A single turn carries every row of the set below to another of its rows. Some are shown first; where does it send the rows asked next?
k62: [ 23.0  19.0  -9.4  43.4  10.6 -32.5  20.8  18.8   6.0   0.6   4.2   3.7
   4.7  23.1  -1.4  -7.4  -6.5  45.7   5.0 -21.9  -3.7 -12.0]
k350: [  8.6  33.2 -27.0  25.7   5.0  19.8 -18.3  18.7  -1.9 -22.5  -4.6 -12.4
   2.4  -0.9  23.5 -26.0 -30.3  21.4  -1.7 -29.2  14.6 -35.9]
k228: [  4.2   3.8 -11.8  18.6 -24.5 -51.8 -44.1  26.8  -0.9 -29.5  -3.0  -6.1
  31.8  13.4 -15.1  -2.7 -24.5  24.6   1.6 -27.2   5.0 -17.2]
k197: [-20.3  18.9 -18.9  13.0  18.0  -6.2  -3.8  23.9   0.7  -3.2   2.0  15.7
   9.4   8.2  -2.5 -45.0 -36.3  30.8 -20.3 -34.6  -2.1 -36.8]
k88: [  8.5   2.8 -11.0  10.6 -17.8 -20.5  16.6  -4.1  -4.6 -11.7  -3.4  -2.1
 -12.7   4.4 -33.5 -15.5 -14.3  19.3 -13.0 -41.6  36.0 -27.2]
k164: [-28.1  13.6 -30.6  14.2  17.8  -7.6 -20.3  15.2 -12.0  -8.1   9.9  13.2
   2.2  20.2  14.3 -31.4 -32.7  17.8  -7.9 -40.1 -10.9 -49.5]
k71: [ 10.6   0.1  32.8   3.5   3.8  -7.5  -7.9  12.5  26.4 -32.9  -1.3   9.7
 -30.7   0.2   7.0 -23.3   2.0  14.8  -5.2  -8.2 -14.4 -25.0]
k352: [  9.7  -7.6 -10.1  35.4 -27.9 -45.4 -42.2  25.9 -12.6 -16.9   3.4  -8.7
  25.5  16.3 -11.4 -10.6 -19.2  22.2  -5.1 -30.3  15.6 -13.0]
k253: [ 17.0  -6.8 -16.3  32.1 -26.4 -45.1 -38.9  24.1 -12.4 -11.4   7.7  -6.4
  12.9  16.2  -7.6  -4.3  -1.9  23.4 -21.5 -33.7  23.3 -23.7]
k385: [ 10.0 -23.3   4.2 -10.3  -5.9  14.6 -37.8  -3.6   6.1 -34.2  -1.6  -4.8
 -23.0  42.5  -7.3 -14.8 -12.7  37.7 -14.9 -15.1  13.9 -13.4]
k302: [ -0.4  14.1  10.2  21.3  -9.7   5.6 -24.6  39.8   3.9 -44.0   9.0 -10.8
  -8.4  48.2  11.5 -19.5   0.6  38.2  33.2 -53.0  -3.8 -44.1]
k614: [ -1.7 -29.2   9.5  -8.7  -5.6   9.5 -37.6  -1.4   4.7 -33.7  -2.5  -0.4
 -13.2  45.4 -13.7 -22.0 -26.2  37.1  -8.5 -15.0   5.5  -5.8]
k847: [-10.4  23.4 -35.2  21.4   9.8   8.5 -29.6  11.5 -13.4 -20.1   6.0  -4.4
  -2.8  14.2  31.1 -18.9 -29.2  11.9   4.4 -36.8  -0.4 -49.6]
k575: [ -0.3 -12.2  31.3  20.1  -1.3  -5.0 -23.7   7.5   6.8 -34.9   4.4   4.4
 -25.5  11.5  20.6 -23.1 -11.7   0.1  20.2 -11.9 -22.1 -20.3]
k100: [ 20.0  26.8 -22.8  35.2   9.2 -31.1  -0.1   9.7   2.4 -18.7   4.7  -5.5
   0.9  29.5  20.1  14.9  -6.1  32.9  28.1 -22.4 -14.8 -26.4]
k821: [  2.5 -13.6  33.2  11.4   5.2 -11.7  -7.0  10.8  14.1 -19.2   7.5  17.2
 -35.2   8.9   7.9 -30.6   4.5  12.0 -11.3 -14.7 -15.0 -26.3]
k889: [ -3.1 -24.2   5.0 -16.3  -3.5   7.5 -41.4  -3.5   6.8 -38.6  -2.4  -0.8
 -15.4  46.2 -10.4 -15.7 -23.6  36.0  -4.8 -15.6   1.0 -13.1]
k737: [  2.3  30.3 -16.4  20.4   9.0  10.6  -2.6  25.6   7.7 -12.5  -6.8  -0.1
   9.9  -5.3   2.7 -41.3 -35.4  32.5 -17.1 -27.6  13.5 -28.6]
k519: [ 32.7  29.6 -16.7  39.5   7.4 -25.3  11.9  14.9   8.7 -11.9   0.9  -6.6
  -0.3  20.4  12.0   6.7  -1.4  40.4  13.3 -20.1  -1.5 -18.5]
k933: [  6.0 -28.0   8.7  -5.7  -6.5  14.1 -35.0  -1.2   3.9 -30.6  -1.4  -3.6
 -17.5  42.5 -12.5 -22.0 -19.4  38.0 -14.5 -14.7  13.2  -6.9]
k469: [ -4.8 -21.8  31.6  21.6   2.5 -10.7 -16.5   7.9   1.5 -20.7  11.3  13.5
 -32.3  16.3  15.3 -29.8  -3.4   2.2   4.6 -17.1 -19.6 -23.9]
k832: [  9.2   1.8  32.2   8.8  -0.5  -3.1 -17.8  10.0  22.1 -42.6  -3.9   2.2
 -25.4   2.3  15.4 -19.5  -8.6   7.9  15.3  -6.9 -19.4 -21.8]
k141: [-13.1 -13.6  -8.9  17.9 -16.5 -30.3   7.9  -5.9 -19.4  -7.2   3.4   4.8
  -5.0  17.9 -33.6 -22.2 -28.4  11.7   1.9 -46.0  21.3 -24.1]
k929: [ 12.0  23.0  15.4  18.3 -10.5   9.6 -14.2  45.5  16.0 -44.6   2.0 -12.9
  -7.0  36.6   3.0 -22.8   4.0  47.5  21.6 -47.6   5.2 -38.5]
k406: [  8.8  11.4 -19.1   4.2 -20.3 -54.5 -42.2  24.4   6.6 -30.5  -2.2  -3.4
  22.2  11.5 -13.2   7.4 -10.5  27.2 -11.0 -27.9   5.5 -30.9]
k809: [ -2.6  13.8 -22.4  -0.8 -20.1 -20.9 -10.3 -12.7  -6.9 -41.8  -7.6 -14.3
  -5.2  11.3 -14.4   6.8 -29.6   4.0  27.8 -38.4  14.1 -37.7]
k890: [  3.8 -21.6   3.0 -17.3  -4.0  10.8 -41.3  -4.5   7.9 -39.8  -2.3  -3.9
 -21.0  44.6  -6.4 -10.6 -15.6  35.6  -9.9 -15.2   6.5 -17.2]
k812: [  6.1  16.2  20.7  16.6  -5.7   2.1  -3.5  49.0  18.2 -31.4   4.5  -1.2
  -6.7  37.6  -9.6 -34.1   6.3  54.4   5.8 -49.9   5.5 -36.4]
k932: [ 15.2  19.5 -18.5  -1.4 -20.0 -15.1   4.2  -8.1   3.5 -33.0 -10.2 -14.3
 -13.1   0.6 -21.8   2.5 -14.4  15.0   3.4 -37.0  31.7 -35.5]
k117: [-14.2   1.6  12.7  21.8  -4.8  -4.9 -20.5  41.4  -2.1 -31.4  15.6   2.1
  -8.7  55.6   3.5 -27.6   0.6  39.4  24.0 -58.0  -9.5 -45.5]
k322: [-20.3  -6.3 -16.3  11.4 -18.2 -29.9  -8.2 -11.0 -20.3 -25.7   0.7  -1.9
  -0.3  21.7 -21.6  -9.1 -37.9   2.4  27.0 -44.1   8.4 -29.6]
k797: [  2.3  14.5 -18.9  36.9  13.0 -42.0   1.2  10.8  -4.5 -10.1  10.0   5.6
   6.2  37.7  11.5   5.5 -13.4  32.2  28.1 -26.3 -25.4 -23.7]
k775: [ -9.9   3.2  19.1  18.8  -2.3  -7.3  -7.3  46.5   6.9 -23.6  13.3   7.6
  -7.9  49.7  -9.0 -36.8   4.0  49.0   7.0 -56.2  -3.2 -41.4]
k468: [  5.6  10.3 -11.2  41.6  13.8 -42.9  14.5  16.7  -2.0   2.1   8.8  11.6
   8.4  33.3  -1.3  -8.6 -13.7  40.2  13.5 -25.5 -17.8 -14.5]
k758: [ 16.4   4.7 -21.6  12.1 -21.0 -50.2 -39.4  22.4  -1.1 -19.3   4.6  -3.9
  10.5  14.0  -9.0   6.5   3.8  26.6 -25.1 -32.7  16.9 -35.2]

k253 goes to k406
k797 goes to k62
k933 goes to k890
Now these:
k821 goes to k832
k847 goes to k197
k302 goes to k775
k932 goes to k322

